In the rows, 128 means zero.
Which row each row swaps with, under one turn or mirror:
laru: [103 129  78 109 148 116  92 176 119 159 118 148 158 118 139 114 171 137
 147 115 158 132 103 118 118 101 113]
Lem: [108 105 132  96  91  98 120 128 118 131 138 140 137 116 129 116 140 116
 148 172 126 123 102 110 102 154 118]
gobam: [103 154 120 112  96  99 135 159 114 172 149 169 136 111 104 138 129 159
 144 157 159 112 133  98 132 117 107]
bobe: [127 119  96 110 116 132  86 116  97 115 128 157 143 138 158 114 139 154
 143 150 123 122 153 127  93 113 107]
fom: [119 108  85 107 146  82 117 121 105 150 131 179 146  88 158 135 150 150
 159 131 143 111 125 116 158 142 120]
feri: [ 98  94 132  87  97  98 103 136 123 130 136 147 143 110 126  98 137 118
 157 153 135 123 109 107 109 158 116]
ginun: [ 89 125  77  80 125  99 125 159 106 124 127 175 118 110 141 108 149 164
 149 173 157 127 144 143 118 115 138]
soro: [113 183 107 128 135 133 129 124 135 153 124 172 132 124 137  95 160 134
 122 157 138 133 121  99 132 115 102]
nav: [108 101 116  98  91 117 107 125 112 130 141 154 129 120 119 105 136 126
 159 167 124 120 107 114  99 159 120]
vusiz: [ 80 145 102 108 158 122 114 176 104 163 148 134 145 123 129 129 142 132
 155 153 136 110 105 122 114 110  93]
gimug: [110 153 108 105 102  91 138 161 113 179 146 170 124 120 120 143 139 171
 143 163 146  96 132 114 120 118 117]
sinu: [101 110 110 115 136  77 112 136 106 190 167 151 149 139 144  75 130 144
 123 148 139 125 134 116 131 158 133]
Ragad: [105 156 110 145 145 121 113 123 137 150 124 166 138 140 137  92 158 134
 124 167 150 145 124 124 141 104  82]
fes: [118 175 112 126 147 132 128 135 145 154 127 157 135 134 150 111 147 131
 126 177 141 141 121 107 139 108 113]
ded: [104 171  88 136 129 113 117 145 120 167 128 177 132 142 140  99 168 140
 103 170 138 134 126 111 125 115  93]
Nazut: [ 95 115 115 122 131  65 110 144  96 172 158 170 153 134 152  77 142 149
 120 148 141 125 123 122 138 163 133]
muva: [138 109  94 133 136 115  96 125  87 134 127 156 147 121 151 113 159 176
 143 141 134 116 159 104  99 104 110]
Mek: [126 114 111 125 120 110  78 113  83 127 125 147 146 136 162 113 132 169
 154 150 136 123 155 112 108 114 114]
Vegi: [ 96 126 117 128 139 117 112 127 173 137 132 155 162 113 148 109 135 132
 140 132 150 108 133  84 152 129 135]
ragug: [111 114 106  99 146  87 122 104 108 145 148 175 148  98 151 127 143 150
 178 137 137  98 123 121 154 136 115]
nifor: [ 98 108 112 118 144  89 126 132  98 194 162 150 151 141 144  89 144 132
 105 153 148 134 132 119 126 151 129]
nim: [133 106  95 128 136 111  82 135  99 132 129 149 129 135 148 119 154 174
 154 152 114 110 162 119 114 103 109]
Fosop: [114 131 134 146 116  84  89 163 105 132 150 151 135 120 118 114 179 158
 115 171 142  91 143 117 137 128 143]
rotu: [111 115 105 106 140 121 106 132 174 139 137 152 158 110 144 105 143 124
 143 140 149 116 134  84 144 123 155]
fur: [ 89 135  97  99 121 114 124 143 108 112 102 161 132 126 142  94 166 154
 149 180 152 125 160 145 139 115 132]
Tesu: [ 97 136  91  94 126 105 124 139  95 110 106 174 137 119 127 100 165 149
 151 178 159 128 138 152 130 116 136]
Bes: [108 121  95 128 123 121 106 121 171 147 140 160 155 126 144 105 160 122
 138 139 148 115 135  89 136 144 161]
Kepo: [ 96 137  94 107 164 115 116 196 104 162 130 149 139 119 130 127 148 129
 145 127 144 125 103 118 124 120 119]
buvek: [145 128 113 115 115 126 102 132  96 128 113 151 137 124 153 106 169 166
 155 142 136 116 164 110  94 113 111]
Ruv: [ 94 126 101  72 123 101 115 141  92 125 121 166 133 117 131 110 172 156
 155 157 173 126 130 154 118 106 123]
disu: [ 96 111 101 116 146  82 110 131 101 189 153 159 155 126 142  75 129 131
 116 158 142 142 131 124 139 150 133]
Gipal: [ 78 107 110 118 138  82 110 141  94 188 160 144 154 130 145  86 139 127
 122 145 141 125 122 113 144 158 123]
lila: [109 101 135  93  99 107 113 125 115 134 137 148 139 105 124 109 144 115
 153 177 133 113 109 108 100 154 123]
Podez: [102 104 135  89  95  93 122 135 128 130 137 144 144 118 121 113 130 117
 154 147 140 132 111 100  99 141 117]
boka: [129 113 109 114 139 142  94 131  88 127 144 165 151 126 136 114 139 160
 166 155 146 109 158 101 120  93 105]
daser: [108 132  91 108 143 127 121 124 165 144 150 144 161 111 133 122 146 143
 147 134 145 112 130  80 138 139 154]
Res: [135 119  89 114 144 129  94 117  98 121 118 147 135 117 146 124 140 156
 157 134 138 137 151 104  93 122 118]
Vor: [129 115 112 130 126 135  85 127  89 126 113 160 151 144 155 116 132 159
 152 145 136 124 156 113 113 107 111]
Vid: [104 129  86 103 132 116  79 128 166 149 133 143 157 120 140 118 136 128
 133 160 153 118 125  81 137 141 153]
von: [123 130 134 138 110  73  81 164 105 137 152 148 135 125 122 111 181 138
 123 157 146  98 146 118 114 131 148]
fusil: [100 111 126 114 126  74 119 149 103 181 155 155 162 133 137  77 138 142
 110 153 151 132 128 125 132 158 137]
geto: [115 125 128 153 108  92  87 143 109 139 157 141 131 127 119 122 187 140
 123 160 154  99 151 107 118 137 145]
nogov: [102 108 112 119 140  86 118 138 107 195 164 153 162 129 132  76 138 140
 114 150 133 120 137 123 130 155 136]
Vomu: [107 153 113 131 150 128 125 118 125 156 123 179 150 128 130 108 165 149
 116 165 139 123 106 133 152  96 102]
kuv: [ 99 125  94 112 150 125 102 123 170 157 134 142 156 103 155 110 150 134
 146 150 135 111 142  87 122 140 149]
loze: [119 134 104 131 114  77  76 150 104 133 151 130 142 126 108 127 170 140
 110 171 138 109 151 119 138 136 141]
mibir: [111 110  83 117 141  88 126 113 103 151 154 189 152 108 160 133 152 153
 170 137 126 118 124 122 142 131 109]
pakab: [107 146 128 118 101  94 141 149 109 179 162 171 158 121 118 135 133 156
 144 160 151 103 120 111 135 105 109]
pufis: [ 85 142  90 104 149 133 114 186 104 160 145 163 174 128 136 108 149 143
 153 126 155 127 107 123 130 126 109]
veba: [ 96 119  77 119 145 111 118 128 163 150 145 150 156 110 145 126 144 116
 149 147 144 126 124  89 123 138 160]
Nenak: [107 138 109 135 111  75  94 154  93 148 151 154 115 134 109 125 173 142
 131 170 138  89 147 114 120 134 154]
sekun: [ 96 124 105 109 138 111 108 133 181 137 140 156 162 114 149 102 149 127
 139 140 147 119 134  95 125 146 156]
Fekov: [137 144 116 140 108  86  97 159 103 149 143 143 134 121 114 112 183 140
 125 180 130  96 152 122 119 127 146]
Kosos: [108 100 118  94  84  94 122 128 112 132 131 142 141 121 112 104 128 131
 157 172 146 125 107 116 109 150 132]
Tugoz: [ 90 117  85  98 144 127 109 180 118 169 127 151 154 130 119 120 160 125
 157 120 150 122 111 124 126 112 101]
neza: [ 97 125  93 116 143 118 107 129 174 144 131 143 162 107 139 104 148 115
 139 162 129 119 135 100 127 131 161]
feva: [101 128 103 135 157 131  92 185 113 168 120 136 155 124 135 105 152 138
 159 133 152 131 111 111 125 101 116]
muzu: [121 127  83 102 154  92 128 131 116 154 152 165 136  84 161 140 146 139
 169 133 135 117 126 118 144 138 119]
mig: [109 159 132 108 113 101 142 135 103 176 149 174 133 134 114 142 134 154
 154 156 156 115 122 103 119 113 110]
Veki: [ 90 138  95  93 122 116 118 148  84 130 129 169 136 112 142 110 158 163
 152 176 179 132 141 155 130 133 140]
Rup: [101 102 125  97  98 108 109 137 105 130 124 145 140 123 110 116 129 123
 151 176 127 118 112 105  98 153 111]
zezo: [128 125 135 151 103  75  91 149 103 129 143 157 137 118 125 111 166 151
 129 162 155  93 148 117 140 111 137]
Vore: [120 166 104 133 155 122 110 130 129 165 140 157 142 152 143  93 151 132
 112 160 152 136 113 124 120 116  89]
Tuva: [110 165 107 137 133 109 123 126 143 155 128 155 152 149 137  96 149 126
 122 161 137 140 112 111 142 116  83]
Vofes: [112 167 104 138 143 129 125 137 143 167 129 161 148 119 156  86 176 149
 125 146 137 140 127 111 126 119  95]
tilem: [118 131 121 140 127  85  78 161  98 146 142 139 135 128 117 107 172 139
 128 181 138  87 153 113 115 129 153]
muzir: [121 134 111 130 104  81  90 147  94 148 159 157 128 116 126 124 194 150
 122 170 144  89 137 109 134 117 143]
bov: [ 77 128  96 118 161 129  97 182 103 170 132 151 163 126 129 110 145 137
 153 129 152 127 119 106 119 102 110]
Zafe: [112 131  73  80 133 102 126 135  98 141 126 168 138 125 149 102 137 156
 157 173 146 117 136 160 128 108 144]
sig: [ 88 163  90  89 120 115 117 157  97 112 124 162 136 123 135 102 164 166
 142 163 171 127 157 136 124 129 128]

Vofes pairs with buvek
fes pairs with nim
sig pairs with laru
Nazut pairs with Podez
Lem pairs with sinu
von pairs with sekun
zezo pairs with Vegi
bov pairs with Tesu
soro pairs with muva
muzir pairs with daser

